In the data rows, 128 means zero.
Some points, one per row:
[112 148 113 112 157  92 147  88  96 131 103 120 109 153 124 122]
[141  98 134 157  64 135 150 159 127 127 174 114 117 120 121 160]
[108 144 107 138 142 109 122  97 111 121 129 116 126 130 125 130]
[133 135 134 107 168 121 124 130 138 145 110 127 128 130 133 107]
[105 187  97  57 227 103 134  80  97 165  62 106 114 148 141  99]
[122 104 135 206  39 137 131 141 124  99 203 128 130 114 115 175]
[110 157 122  99 191 114 115  98 121 141  82 130 142 142 137 118]
[103 150  96  66 217  65 149  86 114 153  66 101 118 159 120 108]
[117  74 131 205  27 110 128 160 154  85 197 141 125 127  90 172]
[106 144  99  48 253  56 151  84 120 161  45 120 112 182 126  96]
[137  63 155 216  28 159 112 178 169  96 218 149 134 100 108 154]
[160 109 145 154 100 173  99 173 155 126 166 143 139 111 135 114]
[134 120 159 160  60 181 106 138 149 101 143 162 157 111 138 139]
[121 115 142 161  79 149 119 121 152  99 134 157 143 111 133 150]
[137  94 122 158  79 110 162 150 132 116 163 133 102 133 125 153]
[124  99 137 150 115 123 122 130 149 110 144 141 139 139 119 125]
[150 156  93  39 210 112 175 118  97 177  64  97 100 144 157 105]
[134 102 136 213  17 159 122 143 126  94 212 134 132 107 115 164]
[139 150 108 100 157 115 157 116 107 148 105 115 110 135 137 121]
[106 170  89  85 197  89 146  71  82 147  76 115 119 153 146 119]
[136 138 113 111 137 121 144 125 100 143 126 103 117 126 128 131]
[142 139 119  99 150 118 164 133 112 156 117 111 111 136 136 135]
[145 143 121  68 218 115 127 139 119 163  86 116 121 146 146  89]
[129 168 122  28 236 116 142 101 117 165  33 113 126 149 155  88]
[144  97 142 201  25 150 130 161 128  92 209 138 122 108 120 158]
[152 104 141 157  55 160 127 175 155 121 190 125 116 108 121 136]
[ 89 170  91  76 217  83 132  69 101 149  63 107 130 151 129 113]
[130  86 143 182  89 132 107 144 152 105 162 154 140 134 113 142]
[133  76 140 150  82 122 157 152 169 122 138 159 117 130 120 138]
[122 113 128 137 130 123 114 131 144 124 131 147 132 134 122 131]
[150  71 161 189  18 163 111 175 171  98 190 158 136  97 120 147]
[138  68 145 173  57 136 139 154 167 103 152 155 124 115 115 144]
[156 165 104  55 178 145 153 138  92 166  84 104 106 120 151 103]
[127  76 151 211  50 138 103 155 166  89 201 158 136 117 106 152]
[127  70 149 176  51 142 136 169 176 112 168 145 130 115 103 149]
[ 88 190 100  95 203 106 118  62  90 138  69 114 146 137 137 118]
[154  65 160 202  44 153  95 181 171  93 206 162 137 114 108 152]
[139  93 170 191  24 180 111 168 165  95 188 155 144  99 118 145]
[134 138 146 138 145 155  98 133 132 128 131 135 149 110 149 117]
[ 93 144 129 154 137 123 103  87 136 102 124 146 161 131 128 130]
[144 106 134 151  85 150 118 161 141 126 173 115 120 109 119 126]
[171  92 144 160  43 176 133 183 127 115 189 120 123  99 131 133]
Then 26 other points, each followed by its number:
[119 178 116  86 184 114 118  93 110 150  93 102 129 142 145 113] 0
[125 162 145  98 158 155 110 100 120 123  92 143 147 128 153 106] 1
[120 108 140 172 110 122 103 131 137 105 162 155 147 133 116 139] 2
[159  91 138 145 114 147 103 179 155 132 169 133 128 128 118 113] 3
[119 113 134 189  54 120 127 131 119  99 181 132 128 128 110 172] 4
[116 143  90  94 179  56 177  93 103 150  75 111  99 167 124 143] 5
[120 166 119  41 220 101 145  94 119 155  37 123 118 153 147 106] 6
[146  68 144 222   3 145 133 174 143  92 219 135 121  95 112 176] 7
[137 132 126 142 100 161 129 135 113 116 153 126 139 105 139 138] 8
[124 164 121  62 217 133 130  96 113 162  62 113 135 141 140  84] 9
[121 162 111  36 234  95 165  90 128 172  28 120 108 158 147  96] 10
[139 139 150 134 147 153 103 140 133 131 137 130 143 117 145 110] 11
[133  80 153 216  36 142  95 160 159  86 200 163 148 118 103 158] 12
[ 94 114 120 164 101 103 128 109 127 113 154 129 126 141 109 147] 13
[109 177 107  74 203 116 127  96 104 159  84 109 134 157 137  99] 14
[ 95 180 101  39 255  97 144  63 113 157  20 109 138 160 132  86] 15
[ 74 147 118  96 186  77 137  55 126 122  54 133 144 161 120 121] 16
[117 102 133 183  59 132 104 135 141 107 189 132 136 127 109 146] 17
[138  99 163 211  44 180  81 166 161  94 193 155 165  93 116 142] 18
[122 173 110 112 163 137 123  87  83 127 110 122 129 129 144 123] 19
[113 155 103  48 231  72 169  88 128 162  29 118 110 162 139  98] 20
[121  79 160 212  40 138  89 156 162  75 196 167 156 111 108 160] 21
[182  70 154 190   0 194 132 216 142 108 228 131 113  75 119 159] 22
[148  65 152 153  77 133 133 192 172 129 161 131 113 127 106 146] 23
[114 141 144 115 157 127 105 117 127 124 109 133 144 135 124 111] 24
[117 167 122  61 213 109 145  89 125 152  35 132 124 135 161 101] 25
Which of these numbered points is nearest to each point below, ignoring the direction in which the first points spread most? Its number follows each.
[173  92 121 132  80 137 175 190 127 159 168 104  84 117 122 136] > 22
[ 73 163 102  86 208  80 137  49 116 133  47 126 142 155 132 116] > 16
[122  98 151 167  96 121 114 141 157  95 156 152 139 135 109 143] > 12
[111 186 113  47 229 129 131  80 115 158  48 113 130 134 147  82] > 9
[124 137 103 113 155  94 156 114 104 140 116 111 103 137 130 141] > 7
[109 143 114  90 209  82 135  89 115 147  69 128 127 153 121 108] > 12
[127 132 141 127 120 148 124 129 142 113 120 144 143 112 134 127] > 25
[150 103 154 204   0 197 107 180 132  97 223 128 137  92 118 169] > 8
[125  96 128 166  82 129 132 135 142 106 168 135 127 128 107 140] > 17
[136 123 137 121 117 148 103 153 138 129 146 133 136 119 124 120] > 9
[103 128 109  73 217  51 151 103 141 151  53 127 118 183 115 115] > 20
[102 214 115  42 248 136 114  59  95 160  29 106 146 136 160  75] > 1
[165  63 167 196  26 173 100 207 181 106 224 151 124 106 101 135] > 3
[141 125 144 144 128 157  92 143 134 125 144 141 144 111 136 122] > 11
Now 26 new points, numbered from 0 again:
[135  95 167 177  55 150 119 138 161  96 154 166 142 112 122 138] 0
[118 167 126  97 201 114 118  98 125 148  80 120 139 134 141 108] 1
[155  92 125 123 130 107 140 172 149 138 129 122 104 133 120 129] 2
[170  89 158 133  74 177 126 182 153 124 147 146 123  90 127 123] 3
[ 83 126 118 145 136  96 127  73 136 103 103 138 145 138 115 140] 4
[139 162 103  59 196 118 167 127  87 170  81  95  98 133 146 112] 5
[145  89 135 179  37 152 137 180 133 109 196 131 118 104 112 155] 6
[143 156 125  51 214 122 153 114 125 157  49 123 119 134 153  91] 7
[145 108 137 128 126 134 115 154 146 139 141 135 131 128 123 132] 8
[106 183 109  50 234 113 137  73 108 155  40 107 140 141 148  92] 9
[119 158 116 151 128 139 133 112  95 120 134 119 140 112 144 141] 10
[156 106 140 181  42 172 123 173 131 111 209 129 121  95 122 145] 11
[174 140 124  96 127 157 155 175 108 161 135  99 100 110 140 125] 12
[158  89 161 172  42 185 125 171 162 110 165 162 132  94 137 139] 13
[145 151 110  45 250  90 146 126 120 179  44 109 113 167 147  91] 14
[120  70 164 213  15 133 118 144 169  77 189 169 142 123  96 169] 15
[110 134 136 175 100 154  88 111 132 107 163 146 161 109 131 142] 16
[115 177  96  68 206  94 159  81  82 160  69 103 107 150 144 122] 17
[137 165 101  82 171 120 150 112  98 148  98 116 115 140 141 114] 18
[143 104 141 130 121 130 120 154 136 125 137 135 129 127 126 127] 19
[139 138 132  79 163 140 141 128 141 144  83 128 128 122 145 105] 20
[127 163 128  69 227 124 108 106 110 150  75 124 139 139 146  84] 21
[148  96 163 191  52 178  88 171 161 100 196 150 145  99 129 132] 22
[136 130 129 148  88 157 112 143 131 126 161 121 131 110 123 132] 23
[122 119 159 177  82 152  97 144 151 101 168 146 154 114 113 135] 24
[141  72 159 204  29 152 108 164 166  91 198 157 137 116 107 154] 25
The same question for these:
[134 109 140 224  10 180 107 150 121  86 221 141 140  87 122 169] > 10
[132 125 128 122 134 135 118 132 146 143 115 128 138 128 131 130] > 8
[132  93 165 177  40 167 111 154 161  98 170 152 147  98 122 146] > 9
[115 128 138 204  41 149 122 119 114 100 194 139 146 105 129 172] > 10
[110 192 103  66 211 118 119  87  95 162  78  99 128 133 141 103] > 23
[148  54 163 205  23 151 106 196 174  89 212 149 131 112 103 152] > 19
[144 141 122  57 226  93 147 143 126 170  70 120 106 154 137  96] > 14
[168 126  94  60 180 105 184 162 108 184  94  94  83 133 138 122] > 5
[119 125 116  87 160 112 140 133 143 140  88 120 118 132 128 123] > 19
[127 126 145 122 130 128 138 124 139 117  94 150 132 123 134 127] > 0
[119 140 114 131 133 106 150 111 100 127 131 121 121 134 128 137] > 17
[125 142 130 102 189 120 109 120 127 136 102 131 137 134 139 108] > 21
[144 129 118 111 129 113 150 131 106 139 128 105 111 132 128 129] > 6
[133 128 138 102 133 138 136 134 138 133 103 142 130 123 135 126] > 20
